Rows are one point carried round by a steady rotation, each followed by how many steps it has turned.
The counts run from 0 to 728.
[157 170 123  78 150 186 118 103 116 115 119  76 119 122 143 128 137  91
 170 114 120 118 144  78 109 115  77 124 112 153 110 110 124  97 153 135
  85 122 140 114  90 100 105 137 128 136 118 139 104 142] => 448
[184 164 132  94 152 155 136 121 112 128 142  65  90 140 172 103 132 138
 120 110 143  90 161 133 140  87 136 148 174 116 107  98 160 115 136 111
 108 142 112 116 119 129 158 122 102 126 148 104 150 134] => 320
[154 132 157  67 128 173 106 139 150 141 145  88 149 139 191  97 128 140
 117  96 153 117 164  75 111  85 114 153 107 117  85 102 145 139 149 156
 118 108 111 156 104 120 126 151 126 147 113 159 145 125] => 659
[167  98 164  90 144 118 132 107 154 121 134 112 155 157 163 155 112 109
 157 118 135  96 129 118 131  90 144 118 181 111 123 125 130 167 133 159
 111 111  99 135 137 142 130 116 143 198  88 131 164 175] => 166
[124 149 114  99 148 157 133 128 118 147 145  71 116 141 140 129 148 116
 111 134  90 108  99 109 178 112  89 142 149 110 134 118 100 173 122 178
 104 131 161  88  88 129 119  86 122 136 123 174 149 144] => 393
[159 131 170  77 135 141 108 110 145 138 135  66 121 153 152 115 133 150
 135  84 144  75 137  89 104  93 157 154 105  77 118 100 112 131 167 128
 122 111 136 124 121 101 122 124 122 168 153 172 130 136] => 662
[188 166 121  95 124 149 127 108 153 135 165 114  97 155 138 127 135 125
 163 133 138  80 180 102  81 118 130 128 138 121 126  98 110  86 180 106
 119 136 126 151 117 105 148 125  97 179  97 105 122 127] => 563
[197 121 102  87 129 156 126 123 146 114 158  99 105 109 154 130 117 125
 110 181  90 125 107  92 156  81 121 176 140 111 147 123 130 159 134 155
 141 137 108 144 123 120 115 111 158 136  69  99 157 124] => 600
[168 147 103  87  88 169  97 117  88 136 125  91  43 136 154 106 133 143
  88 124 113 120 126 129 165 107 110 173 139  93 132 101 114 110 151 147
 140 150 156 132  98  94 147  99 147 161 137 146 126 135] => 336
[142 131 143 109 154 173 125 132 127 119 105 143 132 155 142 151 115  93
 165 131 153 127 139 119 113 143 104 156 172 133 115 121  76 106 136 162
 113  96 137 153 113 168  94 117 148 209  85 129 105 168] => 44
[159 107 144 100 149 123 129 122 131 124 143  94 150 164 163 155 119 108
 153 114 128  65 121 116 136  73 149 121 173  98 139 119 128 162 144 147
 121 135 107 123 112 140 124 115 148 167  78 134 180 186] => 165
[191 118 139  79 113 155 109  93 151 119 128 139 113 148 152 150 120 140
 141 129 129 132 129 133 139 130 119 197 128  85 150 111 139 124 140 119
 101 118 119 118  79 131  75 122 178 152  81 145 110 144] => 543
[169 138 127  90 139 131 133 143 123 146 114 105  98 160 200 119 120 138
 137 116 172 150 167 138 132 133 122 149 168 109 121  96 116 128 111  94
 102 131 131 129 116 146 165  78 113 197 122 118 141 150] => 426
[175 164 144 113 105 199 137 103 129 105 164 121  70 122 148 161 154 127
 115 118 109 135 122 158 169 132  99 155 159 128 117  99 111 106 125 181
 103 132 140 124  96 145 135 126  92 161 123 153  98 126] => 192
[149 180 153  94 139 183 102 159 137 114 163  99 112  96 151 114 153 121
 111  94 120 131 113 127 144  82 152 139 136 168 138 118 106 118 151 175
 167 129 138 141 127 147  99 140 131 190 124 133 111 128] => 717
[165 159 159  71 113 166 121  99 148  97 126  62  98 109 147 155 146  97
 144 102  90 119 102 114 168 108 119 136 101 132 138 129 122 138 128 155
  93 138 139 107  97 100 116 116 141 146 146 176 101 141] => 202
[179 146 124 106  96 190 130 142 139 129 153 120  90  96 167 112 135 140
  80 147 125 144 124 128 178 113 127 186 169 119 150 111 114 136 134 167
 161 125 116 144 123 142 112  96 142 168 121 117 128 116] => 724
[160 123 179  90 147 123 133 126 163 110 131 112 163 150 171 156 113 107
 164 124 146 107 122 106 119 101 136 115 163 127 121 126 121 164 124 158
 106 100 101 153 142 141 126 131 145 202  74 123 136 166] => 167
[188 156 154  82 115 158 128 110 149 157 164 115 112 148 123 149 139 146
 114 143 109  81 159 105 114  89 131 166 106 113 110 120 146 125 148 185
  92 126 112 131  91 113 118 149 129 112  95 159 114 117] => 651
[145 166 123 101 123 133 116 113  99 157 120  97 133 137 132 136 157  65
 148 151 105 115 131  81 107  91  59 119 148 145 100 125 114 119 132 185
  98 122 151 116 119 109 130  99 113 152 108 148 109 170] => 251
[176 116 124 130  86 164 109 122 133 144 139 154 131 153 176 111 135 118
 137 134 161 107 155 101 120 129 106 154 179 103 130  95  90 115 156 139
 154 108 112 153 111 144 123  96 113 195 101 131 143 138] => 36
[188 146 132  80 133 124 128 112 146 164 132  76 114 127 124 137 140 151
 128 165 128  99 126  83  78  82 127 196 107  88 115 119 125 111 143 145
  99 116 136 110 139  97 103 116 121 125 104 143 108 112] => 14
[175 150 176  64 144 110 129 140 168 135 130  67 133 137 177 140 117 145
 150  99 165 132 119 126 106 103 166 148 111 118 125 122 120 143 132 106
 104 112 116 120 148 132 130 113 120 205 108 144 121 130] => 416
[124 123 111 103 131 141 112 153 121 133 127 108 127 146 202 126 123 132
 123  97 141 141  98 140 160 117 105 152 140 109 137  92  96 151 129 133
 137 126 150 111  94 161 110  90 128 198  85 168 163 153] => 287
[211 157 123  77 114 154 135 123 133 136 154 124 109 106 137 189 131 124
 155 163 135 164 151 129 110 132 104 168 122 128 140  99 112  93 139 125
 105 146 103 112 127 137  71 111 163 136  89 116  96 146] => 102
[171 152 106  77 109 147  99 111 126 164 177 120 107 163 137  86 160 136
 105 119 131  81 182 104 127  86 102 127 184 128 121  99 157 127 160 155
 118 150 134 129 108 115 151 118 123 136 118 105 140 134] => 124
[129 136 128 104 148 141 125 127 144 143 169  56 129 144 147 104 152 145
 108 112 117  75 116  76 127  80 120 126 145  94 122 116 107 168 150 168
 134 110 147 125 129 110 146 104  94 162 126 155 168 137] => 269
[165 143 111 106 133 163 138 137 122 157 116  79 103 132 180 118 130 143
 104 136 161 129 136 110 148 128 114 208 140  84 130 105 105 131 134 120
 111 118 141  88  96 133 108  79 104 139 149 162 135 124] => 532
[156 183 182  90 150 171 131 155 139 162 131  77 133 122 135 119 147 133
 116 120 162 106 146 106 123 102 164 160 147 124 116 129 101 132 128 186
 119 101 126 110 130 155 107 109 108 169 154 149 107 129] => 521
[159 133 128 108  99 174 108 134 128 131 102 127 130 138 176 120 126  96
 159 113 159 109 142  95 133 145 100 138 155 109 134  98  77 106 174 120
 142 106 122 135  94 130 100  87 136 197 121 154 131 155] => 677
[160 130 105  94  89 158 104  89 115 142 160 135 126 141 138 136 167  90
 136 146 106 114 137  90 132 103  41 121 187 135 111 116 132 131 136 185
 103 129 142 131 106 116 132 106 138 143 101 136 114 153] => 249
[173 134 131  86 109 146 104 136 125 168 153  98 146 133 174 117 146 134
 110 129 137 100 151  74 107  67 103 171 109  97  99  98 147 121 159 170
 124 127 101 139 110 108 106 144 135 126  74 159 157 132] => 19
[162 134 149 132 118 152 129 159 130 131 139 113 124 114 193 138 129 136
 102 144 164 150 106 132 127 103 115 202 158 106 114 101 108 112 128 168
 147 104 124 135 140 169 110 104  99 196  91 137 131 142] => 282
[142 143 127  60 146 152  96 121 141 159 132  80 117 160 132  73 150 131
 123 109 155 100 153  84 121 113 116 130 190 119 119 125 102 145 140 140
 119 101 158 129 146 107 143  96 134 164 183 113 117 130] => 130
[173 169 153  75 153 144 126 122 164 138 168 105 166 127 135 151 147 100
 165 131 132 136 113 106 118  87 109 110 165 189 122 147 135 140 113 165
  94 117 121 116 137 141  99 132 130 161  93 121 104 145] => 504
[139 135 148  95 148 156 115 148 185 133 173  88 140 122 153 113 143 161
 118 106 148 128  90 106 102 105 135 164 122 119 131 112  90 143 149 156
 145  88 156 137 140 135 110 126  96 206 105 160 110 107] => 276
[151 115 124 100  95 159  99 114 134 116 112 116 123 144 165 121 129 110
 165 104 144 117 134 102 122 151  99 126 142 104 144  96  66 113 162 111
 139 110 144 131  92 121 116  88 134 209 125 163 124 154] => 678
[207 153 142 119 102 126 173 107 134 131 130 106 107 143 158 192 121 100
 159 167 119 120 132 123 140 135 107 144 150 107 132 112 113 129 113 141
  78 131 106 110 100 138 130  81 101 170  87 151 128 156] => 300
[152 122 123  84 119 177 108 130 129 135 126 107 112 140 202 108 125 155
 105 104 147 163 136 119 160 128  88 186 140  92 119  94 122 162 123 140
 111 118 138 109  81 141 111 107 142 147 129 175 140 135] => 534
